In the rows, zero is written as 128.
Each path below is one point turned by a fixed rotation once a step. After each direction that follows a path, write how fast that rotation turns it, in degrees a step (0 if it stays still).
Each turn is a multiple of 5 degrees from 10 to 175, or 0.
Each row of a path follows its step; steps can be skipped.
path 1
step 2: [123 113 127 133 123 129 138 131 128 115 120 124 116 126 127 128 123 131
 124 122 126 120 126 122 126 134 130 120 126 121 136 131 134 127 125 136
 134 129 126 134 134 124 139 131 128 121 130 135 135 124 129 125 131 128
 123 120 120 141 124 125 124 128 129 122 133 116 121 129 140 129 124 131
 127 118 138]
step 6: [127 132 123 114 124 117 125 124 126 118 131 126 123 132 117 140 128 123
 131 123 136 128 122 121 125 118 131 122 122 125 140 114 124 122 126 128
 132 128 125 117 129 123 133 135 127 131 134 128 132 125 130 125 136 134
 127 121 127 130 124 131 138 127 134 118 133 120 120 126 130 120 137 122
 133 126 133]
step 7: [129 122 135 123 126 129 131 127 132 126 138 133 124 130 120 138 130 119
 137 127 122 122 130 139 127 124 129 124 124 119 134 125 126 125 123 131
 130 120 121 122 130 134 124 124 127 131 125 134 125 122 141 139 125 133
 128 134 118 135 120 127 136 120 127 120 129 122 134 137 142 115 124 127
 138 128 130]
step 8: [127 126 133 128 122 129 134 123 137 125 130 139 120 126 131 124 132 126
 129 135 125 116 124 124 125 137 117 125 130 124 133 132 132 123 120 132
 143 131 130 116 137 128 127 125 135 132 120 130 131 130 136 125 125 131
 122 127 121 131 124 120 124 139 119 123 124 129 134 135 122 113 133 140
 131 123 131]
step 16: [124 128 131 129 133 133 125 142 127 130 122 128 120 125 129 126 123 122
 130 144 135 138 121 119 120 124 132 138 135 137 132 136 131 132 129 132
 140 126 125 133 126 137 130 126 124 127 130 124 131 127 119 129 124 137
 119 138 123 127 127 124 133 124 137 127 124 127 128 118 144 126 133 126
 137 121 130]
step 20: [131 117 139 123 133 130 125 120 127 123 130 137 129 118 121 128 127 123
 123 130 133 131 119 127 127 123 122 127 126 125 123 128 127 129 134 135
 134 132 125 126 120 137 122 130 128 126 137 130 129 139 135 123 129 130
 120 133 127 126 132 138 132 126 127 123 124 128 144 122 143 132 142 132
 134 143 128]
step 22: [132 135 128 122 134 135 125 127 131 127 134 139 126 132 131 124 127 121
 137 143 132 131 128 128 134 123 128 131 133 132 125 127 127 143 134 128
 131 120 129 129 134 131 129 118 123 127 127 124 127 117 133 137 136 135
 126 132 131 137 116 121 116 131 123 133 133 121 143 129 131 124 125 115
 133 127 132]
step 25: [131 125 126 121 128 125 119 128 134 123 131 130 128 135 121 125 126 132
 129 129 130 132 119 116 129 120 141 126 124 135 131 127 130 130 133 132
 134 132 121 120 129 126 120 130 137 122 122 136 123 137 127 140 127 123
 135 134 140 124 127 124 128 137 121 125 138 129 129 130 132 147 132 142
 128 127 124]
step 31: [124 129 127 134 134 121 116 125 128 133 122 132 131 136 137 134 125 140
 126 135 137 136 130 121 132 115 130 129 127 133 125 125 131 135 122 120
 128 123 122 123 136 133 129 119 125 135 122 127 134 135 131 123 123 125
 120 131 127 127 130 129 128 129 128 115 135 123 123 112 130 137 128 140
 134 122 131]
step 32: [124 119 126 129 128 120 125 126 138 124 128 130 124 131 132 133 129 133
 113 119 135 131 129 129 132 113 133 121 124 119 127 122 126 138 123 134
 127 132 122 122 125 128 137 126 131 135 137 127 127 112 126 129 134 130
 112 121 130 135 124 128 124 124 127 121 131 119 119 126 133 139 125 128
 126 134 130]
Speeds:
[130 126 127 135 126 127 128 129 130 127 131 130 130 128 128 126 127 128
 127 125 129 128 128 127 128 128 126 126 128 129 129 130 128 127 128 130
 128 130 129 128 129 128 127 129 130 128 130 126 128 128 131 127 129 128
 125 129 127 128 128 129 129 129 128 130 129 125 128 127 128 127 129 126
 126 129 128] | 120
[127 128 130 130 129 127 125 128 125 130 129 130 128 127 129 128 127 131
 130 126 128 129 128 132 126 130 126 127 128 130 127 126 128 126 128 126
 130 129 128 129 126 125 130 129 127 129 129 127 128 128 129 129 129 131
 129 128 128 126 128 127 129 126 126 127 128 129 129 130 131 127 128 130
 130 130 126] | 110
[126 127 128 130 127 128 128 129 127 129 126 127 127 128 129 125 126 127
 130 129 129 128 122 128 126 128 129 129 126 129 126 129 130 128 125 128
 127 127 130 129 130 127 130 126 125 126 127 127 128 129 127 127 127 131
 128 129 128 126 127 126 126 127 129 129 127 127 130 129 126 127 125 126
 126 128 130] | 55
[125 128 127 127 125 128 127 127 129 128 127 128 127 126 126 129 126 126
 128 127 128 129 131 130 128 128 128 126 131 129 130 130 128 126 124 128
 125 130 127 125 128 127 130 129 129 128 127 127 130 130 129 127 127 130
 128 127 127 131 130 127 128 128 128 126 127 127 128 128 127 125 125 128
 128 128 129] | 10
[125 127 132 127 128 128 130 129 131 127 128 128 131 125 126 127 127 127
 128 128 129 126 127 129 131 129 126 126 127 126 128 126 132 128 131 128
 128 127 127 126 129 127 128 128 128 127 130 126 127 128 128 128 128 128
 129 130 129 128 129 129 127 127 129 126 128 127 127 130 127 127 128 129
 130 128 127] | 55
